Turns, then the turns between two rows, first turn first; the first pair answered
H (before -> after):
[-3.30 -0.52  1.33  1.58 -1.21  0.24 -0.50  2.41  0.10 -2.19 -2.10 -1.54
 -1.18  0.66 -0.62  0.51 -1.38  1.10  0.34 -1.50  1.38  2.24 -0.83  0.17
  0.02 -0.19  0.05] -> [-3.49 -1.30  1.39  1.18 -1.31 -0.15 -0.24  1.83  0.58 -1.65 -2.20 -0.92
 -1.65  0.82 -0.82  0.27 -1.80  1.54 -0.03 -1.60  1.06  2.23 -0.77  0.29
  0.53 -0.03  0.27]
[ 1.53 -0.28 -1.47 -2.22 -3.46 -0.94 -2.51  1.66  1.10 -1.99  0.89  0.99
  0.53 -1.74  1.89 -3.29  2.06 -0.51 -0.19  3.46 -1.30  2.18  0.00 -0.66
  2.32 -0.32  1.53] -> [ 1.54 -1.01 -1.01 -2.67 -3.25 -0.87 -2.29  0.88  1.24 -0.80  0.88  1.72
 -0.26 -1.45  1.49 -3.78  2.36 -0.38 -0.26  3.17 -1.51  1.93 -0.15 -0.90
  2.75  0.11  1.30]
[-0.94 -1.19  0.26  2.11  2.99 -2.23  1.99 -4.45 -2.07  2.24  0.39  1.11
 -3.18  0.63 -4.19 -1.10 -1.00  2.98  0.53 -1.39  1.10 -0.97  0.88 -0.87
  0.41 -0.08 -2.23] -> [-0.51  0.18  0.43  2.38  3.95 -1.06  1.67 -3.59 -3.74  1.00  0.75  0.23
 -2.67  0.69 -4.29 -0.47  0.30  2.63  1.64 -1.63  0.96 -1.14  1.69 -0.50
 -1.01 -0.61 -2.33]
[ 0.07  0.22 -0.64  1.28  1.14  0.26 -0.72  3.28 -1.10 -0.66  0.07 -0.48
  0.54 -0.70  0.44  1.12  0.84 -0.06  1.01  0.37 -0.21  0.36 -2.17  1.19
 -1.05  0.29  0.12] -> [-0.30 -0.15 -0.89  1.29  0.28 -0.36 -0.86  3.38 -0.06 -0.77 -0.07 -0.32
  0.82 -0.83  0.71  0.99 -0.05  0.04  0.38  0.40  0.05  0.66 -2.81  1.28
 -0.04  0.34  0.35]
E (before -> after):
[ 0.04 -0.91  0.56  2.64 -0.08 -1.56 -1.05  1.05  0.12 -0.56  1.10 -0.75
  0.22 -0.04  0.32 -0.32 -0.20  0.12 -0.84 -1.22  1.84 -1.01 -0.56 -0.24
  0.91 -0.63  0.43] -> [-0.31 -0.72  1.08  2.62  0.27 -0.81 -1.26  1.43 -0.10 -0.65  1.09 -0.86
 -0.45  0.08  0.16 -0.23  0.58 -0.17 -0.36 -1.41  1.70 -0.76 -0.85 -0.02
  0.07 -0.41  0.15]
[-0.38 -1.36 -0.59 -1.47 -2.27 -0.90  0.26 -0.48  1.20 -0.34 -0.86 -0.06
 -0.98  0.02  0.14  0.41 -0.11 -0.64  0.03 -0.36 -0.12 -0.46 -0.65 -0.20
  1.17  0.47 -0.10] -> [-0.59 -1.21 -1.18 -0.58 -1.99 -1.60  0.53 -0.21  1.16 -0.95 -0.66 -0.54
 -0.15  0.09 -0.02  0.53 -0.83 -0.23 -0.21 -0.07 -0.02 -0.74 -0.65 -0.03
  1.47  0.16  0.04]
[-3.14  1.78 -0.13  1.61 -1.37  1.42 -0.40  2.00 -0.55 -0.90 -0.88 -1.86
  0.46  2.14  3.96  2.31 -1.19  1.54  0.21  1.61  0.16 -2.28 -1.38  0.86
 -0.88 -0.70 -0.23] -> [-3.07  1.10  1.22 -0.26 -1.80  3.10 -0.93  1.91 -0.07  0.60 -1.14 -0.90
 -2.02  2.13  3.94  1.83  0.66  0.67  0.62  0.98 -0.12 -1.68 -1.50  0.96
 -1.41 -0.14 -0.24]
[ 2.73  1.75 -1.15  1.28 -0.37  0.34  0.65  3.46 -2.54 -1.09  1.77 -1.27
  1.68 -1.16  1.93 -0.19  2.97  0.04  0.40  0.80 -1.37  0.61  3.83 -0.81
 -1.93 -1.06  0.43] -> [ 2.60  1.28 -0.22 -0.25 -0.71  1.74  0.03  3.01 -2.18  0.70  1.60 -0.82
 -0.18 -1.21  2.12 -0.39  4.61 -0.87  0.65  0.16 -1.63  0.57  3.72 -0.89
 -2.22 -0.47  0.57]
N (before -> after):
[ 0.35 -0.63  0.39 -2.49 -1.56  1.46 -0.84 -1.30  3.36  0.74  0.04  1.30
 -0.44 -1.51  1.72  0.34  1.40 -1.38 -0.04 -0.95 -0.70  1.48 -0.25 -0.02
  1.94  0.86  0.43] -> [-1.29 -1.43  0.70 -0.82 -1.09  1.37 -0.49 -0.85  2.98  0.08 -0.07  0.67
 -2.80 -0.20  1.18  1.01  1.95 -0.63  0.63 -2.29  0.14  2.01 -2.03  0.02
  0.97  0.86 -0.44]
[ 0.87  0.18 -0.39 -0.41 -1.48 -2.73  0.29 -1.25 -0.17  0.20  0.45  0.23
  1.80  0.97 -0.69  1.05 -2.53  1.57 -1.91 -0.06 -1.10 -1.98 -0.52 -0.41
  4.53  1.29 -0.47] -> [ 0.17 -0.37 -0.17 -0.42 -2.00 -2.68  0.07 -0.93  0.49  0.37  0.04  0.37
  0.41  1.37 -0.59  0.75 -2.47  1.58 -1.92 -0.36 -1.03 -1.62 -1.37 -0.40
  4.45  1.71 -0.35]
[ 0.57 -0.14  1.81 -1.40  2.40  3.58 -0.08  0.19 -1.53  1.08  0.52  0.09
 -1.29  0.66 -1.69 -0.98  4.42 -0.51  2.23 -1.58  0.37  2.66 -0.53  0.50
 -3.19  0.63 -0.83] -> [ 1.41  0.81  1.58 -0.94  2.79  3.45  0.08 -0.15 -2.07  1.09  0.96 -0.07
  0.15 -0.10 -1.98 -0.87  4.32 -0.36  2.37 -1.25  0.19  2.35  0.55  0.44
 -3.22  0.35 -0.86]
[-0.14  2.04 -0.56 -0.46  0.63 -3.00  0.55 -3.27  2.76  0.76  0.68  2.64
 -1.04 -1.25 -1.40  0.92 -2.99 -0.40  0.52 -0.02  1.23  0.01 -1.20  0.41
  3.03  2.13 -1.04] -> [-0.88  1.69 -0.24 -0.47  0.42 -2.90  0.43 -3.20  2.73  0.55  0.57  2.23
 -1.96 -0.84 -1.30  0.96 -2.76 -0.26  0.76 -0.32  1.55 -0.04 -1.87  0.28
  2.72  2.17 -1.00]
Then:
(2 to 3 turns a pair)
[-2.82 -1.33  1.42 -2.26  0.94  1.53 -0.18 -0.55 -0.38  0.36 -2.13 -0.28
  0.10 -2.89  1.74 -2.98  2.14  1.05 -0.20 -0.82 -0.31  0.12 -1.36 -2.53
  3.69  2.08 -4.49] -> [-3.24 -1.53  0.80 -1.35  1.07 -0.28  0.69 -0.47 -0.43 -0.24 -2.26 -0.48
  0.81 -2.66  1.51 -2.96  0.70  1.83 -0.70 -0.72  0.05 -0.09 -1.41 -2.70
  4.03  1.99 -4.90] => E, N
[-0.98 -2.50 -0.94  1.18  1.52 -2.08  2.31 -5.07 -0.81  2.51  0.76  2.24
 -2.75  0.46 -2.00 -1.41 -1.76  1.93  0.93 -1.37  0.98  0.13  0.18 -1.32
  0.94 -0.12 -2.08] -> [ 0.93 -1.98 -1.28 -1.30  0.43 -1.93  1.45 -5.53  0.43  3.76  1.18  2.81
 -0.58 -0.93 -1.22 -2.13 -2.18  0.54 -0.27  0.20  0.14  0.24  1.73 -1.24
  2.35  0.29 -1.11] => N, N, N
[-0.89  0.11 -0.02  2.05 -1.33  0.97 -1.43  3.47 -0.97 -2.70 -0.40 -1.83
 -0.13  2.35  1.74  1.77 -0.08 -0.57  0.71 -0.68 -0.14  1.46 -0.89  0.92
 -0.10 -0.49  0.03] -> [-0.99 -0.36 -0.60  2.92 -1.06 -0.35 -0.58  2.75 -1.05 -2.91 -0.31 -1.86
  0.37  2.27  1.26  1.59 -1.58  0.55  0.46 -0.61 -0.02  1.27 -0.90  0.77
  0.29 -0.64 -0.17] => H, N
[ 1.42  0.16  0.55  2.88  2.49  0.84  2.03  2.20 -2.28 -2.44  0.93 -2.56
  3.02 -1.20 -0.74  0.72 -1.84  1.76  3.06 -1.39  0.45  1.21  1.99  0.59
 -1.30 -1.57  0.78] -> [ 1.98 -0.22 -0.33  1.33 -0.02 -0.46  1.57  2.48  0.57 -2.05  1.02 -1.58
  5.00 -2.10  0.77 -0.45 -4.14  0.97  0.62  0.23 -0.24  1.35  1.92  1.02
  1.41 -0.83  1.73] => H, N
[-0.63  2.73 -2.89  4.14 -0.97  0.70 -1.41  4.11  0.01 -5.03  0.85 -0.01
  3.49 -1.10  0.39  1.60  1.26  2.60  1.52 -1.35 -0.28 -0.01 -1.46 -0.43
  0.45  0.03  0.15] -> [ 0.82  1.56 -0.01 -1.27 -2.14  4.35 -3.44  2.98  1.71 -0.61  0.34  2.50
 -0.70 -1.35  0.87  0.38  5.85 -0.48  1.73 -1.83 -1.33  0.44 -1.08 -0.09
  0.36  1.72  0.66] => N, E, E
[-3.77 -4.06  1.41 -1.58 -3.68  0.13 -0.08  3.01  5.13 -0.66 -0.18  1.81
 -3.85  3.14  3.39  2.06  0.94 -1.00  0.71 -1.01 -1.02 -0.12 -1.77 -0.13
 -0.51  0.79  0.91] -> [-2.81 -3.60  2.49 -2.30 -1.90  2.00 -0.53  1.68  3.69  0.71 -0.03  2.19
 -5.36  3.15  2.32  2.45  3.47 -1.61  2.04 -1.73 -1.23 -0.53 -0.56 -0.30
 -1.91  0.46  0.45] => H, H
[-0.65 -4.93 -1.72 -2.55 -5.84 -1.78  1.77 -1.07  3.20  0.20 -1.35 -0.94
 -3.57  1.54 -0.83 -2.12 -2.69 -0.14 -2.28  1.81 -1.10 -1.11 -2.51 -2.20
  1.76  2.62  0.42] -> [ 1.56 -1.68  0.76 -2.75 -0.37  3.97  0.72 -2.34 -3.08  1.12 -0.49 -2.11
 -5.26  1.05 -2.66 -0.59  4.80 -1.92  2.94 -0.28 -1.75 -1.93  1.30 -2.29
 -3.61  1.07 -0.79] => H, H, H
[-0.47 -0.79  3.32  3.44  3.00  1.92 -2.99 -1.40 -1.13 -2.35  0.29 -3.49
  2.77 -0.79  2.85 -1.26 -1.45 -1.48  5.18 -0.10  1.68 -0.38  1.34  1.47
 -2.24 -0.74  1.76] -> [ 0.89 -0.67  3.85  0.81  2.33  3.41 -3.81 -1.57  0.00 -0.79  0.47 -2.51
  2.82 -1.79  3.39 -2.08 -0.17 -2.91  4.99  0.53  0.61 -0.12  2.19  1.89
 -1.71 -0.14  2.37] => N, E
[ 1.34  0.00 -0.64  1.32  3.11 -1.48  2.42 -3.71 -2.22  1.79  1.08  1.01
  0.15 -0.22 -2.49 -0.77  0.35  1.89  2.28 -1.53 -0.23 -1.21  1.51 -2.27
 -0.76 -1.88 -0.79] -> [ 2.39  1.84 -2.20  1.62  2.15 -1.88  1.68 -1.79 -2.06 -0.45  1.57 -0.09
  4.12 -1.29 -1.41 -0.22 -1.25  1.29  1.67  0.37 -0.92 -1.15  2.38 -1.73
  0.09 -2.30  0.11] => N, E, H
[-1.32 -0.90 -1.49  3.77  0.34 -2.52  0.43  0.26 -0.84 -2.24  0.44 -1.63
 -0.65  2.12 -0.61  0.48 -0.48  1.37  0.51 -1.27  0.92 -0.33 -1.79 -0.50
 -1.59 -1.07 -1.62] -> [-1.48 -2.11 -1.03  2.58  0.10 -2.79  0.83 -1.42 -0.18 -0.26  0.44  0.18
 -2.24  2.14 -1.00 -0.39 -0.77  1.57 -0.13 -1.29  0.61 -0.35 -2.04 -0.84
 -0.61 -0.90 -1.67] => H, H, H
[ 0.52 -2.22  0.07 -2.43  0.37 -2.12  2.74 -3.07  0.76  4.17  0.49  3.06
  0.89 -2.30 -1.95 -0.66 -1.16  0.68 -1.52 -0.33  0.47 -1.58  0.79 -0.69
  1.11  0.43  0.25] -> [-1.77 -2.75  0.50  0.08  1.22 -2.08  3.70 -2.68 -0.22  3.03 -0.06  2.18
 -2.29 -0.72 -2.71  0.21 -0.72  2.31 -0.13 -2.19  1.53 -1.29 -1.02 -1.11
 -0.41  0.34 -0.74] => N, N, N
[ 3.22  1.81 -0.14  2.14  2.97 -0.81  3.98 -1.07 -3.14  0.86  2.48  1.07
  0.66 -0.42 -1.52 -1.17  2.62  2.94  0.03 -4.46  0.53 -0.43  2.64  0.34
 -2.39  4.16 -1.10] -> [ 4.40  3.13 -1.08  1.29  1.67 -1.04  3.31  0.54 -1.98 -0.36  3.02  0.66
  4.40 -1.59  0.08 -1.19  1.29  2.05 -1.15 -2.82 -0.10 -0.27  3.55  1.06
 -1.28  4.46 -0.03] => N, E, H
[-0.89 -0.30  0.78  0.67  1.40  0.40  0.41 -1.33 -1.07  1.04 -0.08 -0.10
 -1.59 -0.02 -1.64 -0.11  1.44 -0.01  1.45 -1.10  0.06 -0.58  0.29 -0.45
 -0.83 -0.25 -1.22] -> [ 0.06  0.94  0.72  0.08  1.54  1.47 -0.02 -0.96 -1.34  0.75  0.26 -0.18
 -0.24 -0.83 -1.33  0.16  1.81 -0.85  1.55 -0.58 -0.40 -0.71  1.34 -0.14
 -1.14 -0.65 -0.74] => N, H, E
[ 2.08  2.17 -0.13 -0.27 -0.43  0.63 -0.42  3.46 -0.80 -2.21  0.36 -1.31
  1.65 -0.89  0.51  0.95  0.69 -2.02  0.03 -0.01 -0.98 -1.07  0.41 -0.26
  0.39  2.35 -0.02] -> [ 1.35  0.46 -0.72 -0.75 -2.00 -1.48  0.04  2.70  1.42 -1.21  0.00 -0.11
  1.23 -0.70  0.84 -0.06 -1.59 -1.50 -1.45  0.45 -0.81 -0.88 -0.86 -0.31
  2.21  3.08  0.19] => H, H
[-1.90  0.57  0.92 -0.28 -1.39  2.88 -1.38  2.79 -0.81 -3.54 -0.10 -1.76
 -2.32  2.02  1.52  1.42  4.54 -0.74  1.91 -0.72  1.02  0.57 -1.09  0.32
 -2.94 -0.12  0.04] -> [ 0.80  2.89 -0.21 -0.08  0.72  2.61 -1.02  1.84 -2.61 -4.08  1.22 -1.99
  2.57 -0.03  1.01  1.61  3.69 -1.14  1.74  0.77  0.26 -0.65  2.02  0.07
 -2.80 -1.74  0.13] => N, N
[-0.66  0.65 -1.02  2.38  0.98  1.51 -1.21  5.39  2.46 -1.32  1.73  0.42
 -0.32 -1.29 -0.66  3.70  1.11 -2.34  0.94  0.68  0.44  0.73 -3.22  0.60
 -1.31 -4.37  0.52] -> [-1.45 -0.64 -0.41  1.06 -0.30  1.33 -1.45  5.26  4.01 -0.21  1.22  1.51
 -1.94 -1.02 -0.11  2.98  1.01 -2.72  0.20  0.63  0.47  0.96 -4.07  0.82
 -0.42 -3.64  0.65] => H, E
[-0.64  2.39  0.29  2.44  1.96  1.50  1.56 -0.22 -2.56 -2.43  0.13 -0.33
 -0.98  0.59 -1.17  0.41  1.88  0.93  3.06 -1.86  0.53 -0.61  1.43 -0.25
 -2.08 -0.74 -0.11] -> [-1.48  1.99 -1.05  3.47 -0.22 -0.74  1.67  1.89 -0.77 -4.51 -0.02 -1.38
  1.26  0.73  0.35  0.43 -1.38  1.54  1.21 -0.47  0.97 -0.28 -0.16  0.22
 -0.36 -0.33  0.42] => H, H
[-2.77  0.22 -0.87  2.09 -0.17  0.40 -0.67  4.13 -0.10 -2.61 -0.34 -3.53
 -2.05  1.51  1.20  0.88 -0.14  0.09  0.31 -0.18  1.32  0.93 -2.93 -0.02
 -2.13  0.56  0.06] -> [ 0.77  3.06 -2.24  1.61  1.71  0.08 -0.19  3.05 -1.63 -2.47  1.04 -3.55
  3.49 -0.83  0.78  0.73 -0.73 -0.49  0.15  1.87  0.43 -0.32  1.04 -0.18
 -1.60 -0.78  0.47] => N, N
[-0.24  0.66  0.07  1.43  0.36 -1.02  0.68  1.25 -0.51  0.19  0.62  0.89
  1.22 -0.53 -0.98 -1.00 -3.08 -0.28 -0.88  1.02 -2.76 -0.44  1.98  0.88
  1.29 -1.44 -2.29] -> [-2.18 -0.94  0.90  1.15 -1.05 -0.92  0.38  2.06  0.83  0.32 -0.22  1.12
 -1.82  0.59 -0.63 -1.07 -2.31 -0.09 -1.02 -0.06 -2.37  0.42  0.01  1.23
  1.28 -0.65 -2.33] => N, N, N
[ 1.06  2.35  0.27  2.54  2.54  1.48  0.05 -0.83 -3.96 -1.27  0.41 -0.49
 -1.12 -0.16  0.42  1.71  0.81  1.57  2.88 -1.15  0.05 -0.95  1.55  1.07
 -3.80 -0.46 -1.14] -> [ 0.49  2.05  1.50  0.74  0.75  3.31 -1.46  0.26 -2.71 -0.80 -0.06 -0.27
 -2.98  0.17  1.46  1.48  2.40  0.19  2.82 -1.34 -0.18 -0.10  0.44  1.90
 -4.00  0.91 -0.69] => H, E
[-2.43  0.93 -1.63  2.00 -2.42  1.33 -0.75  5.55 -0.90 -5.14  0.33 -3.11
 -0.75  1.90  1.31  1.21 -3.12  0.44  4.34 -0.83 -0.44 -2.36 -1.11  0.12
 -0.87 -0.30 -0.65] -> [-2.49  0.35 -2.49  2.93 -2.23 -0.66  0.03  4.50 -0.47 -5.07  0.83 -2.78
  0.12  1.78  0.83  0.94 -5.45  1.70  3.57 -0.43  0.01 -2.90 -1.02 -0.54
  0.41 -0.73 -1.11] => H, N
[ 0.98 -0.92  2.24 -2.68  0.72  3.38 -1.19 -2.05 -1.44  3.54 -0.66  1.00
 -3.54 -0.10 -1.69 -0.37  4.15 -1.46  1.01 -1.85 -0.84 -0.14  0.68 -0.11
 -1.93  0.66 -0.11] -> [ 2.34  1.54  1.77 -2.34  0.70  4.32 -1.97  0.00 -2.16  1.52 -0.14 -0.41
 -0.25 -0.90 -0.66  0.36  4.56 -2.62  1.34 -0.91 -1.35 -0.09  2.03  0.73
 -2.76  0.31  0.73] => H, N, N
[-0.47 -1.11  2.30 -2.18 -0.73 -1.17  1.55 -0.57  1.87  0.77 -1.20  0.13
 -1.54  1.17 -1.09 -1.06 -0.92  0.78 -0.50 -0.71  0.55 -0.05 -2.23 -0.95
  1.72 -0.53  0.14] -> [ 0.99  0.74  1.28 -0.78  1.94 -1.51  2.35 -1.54 -0.71 -0.24 -0.25 -0.84
  1.57  0.19 -2.05 -0.20 -1.40  1.53  0.42 -0.34  0.45 -1.03  0.31 -1.20
  1.07 -2.29 -0.25] => N, N, N
[ 3.09  1.39  0.04 -0.31  0.47  0.80  0.15 -0.92 -0.51 -0.71  1.42  1.88
  4.43 -1.75 -0.87  0.20  0.03 -0.80 -0.14  1.48  0.44 -0.88  4.27  0.48
  1.42 -0.37  0.53] -> [ 2.70  0.78 -0.31 -0.35 -0.30 -0.18  0.37 -0.93  0.56 -0.86  1.41  2.10
  4.44 -1.55 -0.43  0.00 -1.19 -0.57 -0.82  2.00  0.60 -0.65  3.84  0.60
  2.31  0.03  0.62] => H, H
[-1.56 -2.63  2.04 -2.67 -2.53  1.09 -0.01  1.20  3.44  1.98 -2.42  2.62
 -5.36  1.49  2.05 -2.71 -1.11  0.49 -0.34 -1.56  0.94  1.88 -4.90 -0.26
  1.60  0.60 -0.31] -> [-1.54 -0.97  2.41  0.56  2.54  2.50  1.06 -0.60 -1.68  0.95 -1.71  1.13
 -6.14  2.04 -0.58 -1.17  1.46  1.99  3.38 -3.83  1.73  1.02 -3.25 -1.07
 -2.22 -1.39 -1.98] => H, N
[ 1.37 -0.89 -0.81 -1.98 -0.72  1.15  0.47 -1.35 -0.73  0.94  1.38  1.88
  3.82 -4.20  1.16 -2.14  2.43 -1.89 -0.35  0.93  0.03 -1.48  2.12  0.91
  1.66  1.82  0.98] -> [ 0.24 -1.55  0.53 -2.67 -1.29  3.12 -0.58 -0.29 -0.81  1.14  0.57  1.67
  0.71 -3.23  1.30 -1.80  4.88 -2.53  0.60 -0.09  0.06 -0.55  0.81  1.30
  0.30  2.44  0.50] => N, H, H
[-1.72 -0.08  0.57  1.37  1.30  0.18  1.56  1.03 -1.59 -2.43 -0.58 -1.60
 -1.35  0.74 -2.20  0.95  1.78 -0.18  2.08 -1.45  0.36 -1.44 -0.10 -0.15
 -2.43 -1.40 -1.96] -> [-2.59 -0.11 -0.52  2.10 -0.39 -1.27  1.60  2.35 -0.05 -4.03 -0.65 -2.02
  0.19  0.81 -1.37  1.10 -0.71  0.10  0.62 -0.39  0.45 -1.22 -1.03  0.13
 -1.23 -1.16 -1.23] => H, H
[-1.79 -1.66  0.92  2.52 -0.22 -1.23  0.64  0.14 -0.16 -2.00  1.11  0.32
 -3.09 -0.21 -0.64 -1.12 -2.21  3.91  1.92 -4.23  1.20  0.77 -3.03 -0.49
  0.49 -0.17 -2.71] -> [-0.98 -0.93  1.38  2.59  0.85  0.30  0.16  0.02 -1.63 -1.90  1.15  0.02
 -3.23 -0.25 -1.13 -0.76 -0.70  3.06  3.09 -4.38  1.12  0.84 -1.98 -0.52
 -0.86 -0.51 -2.93] => H, H, H
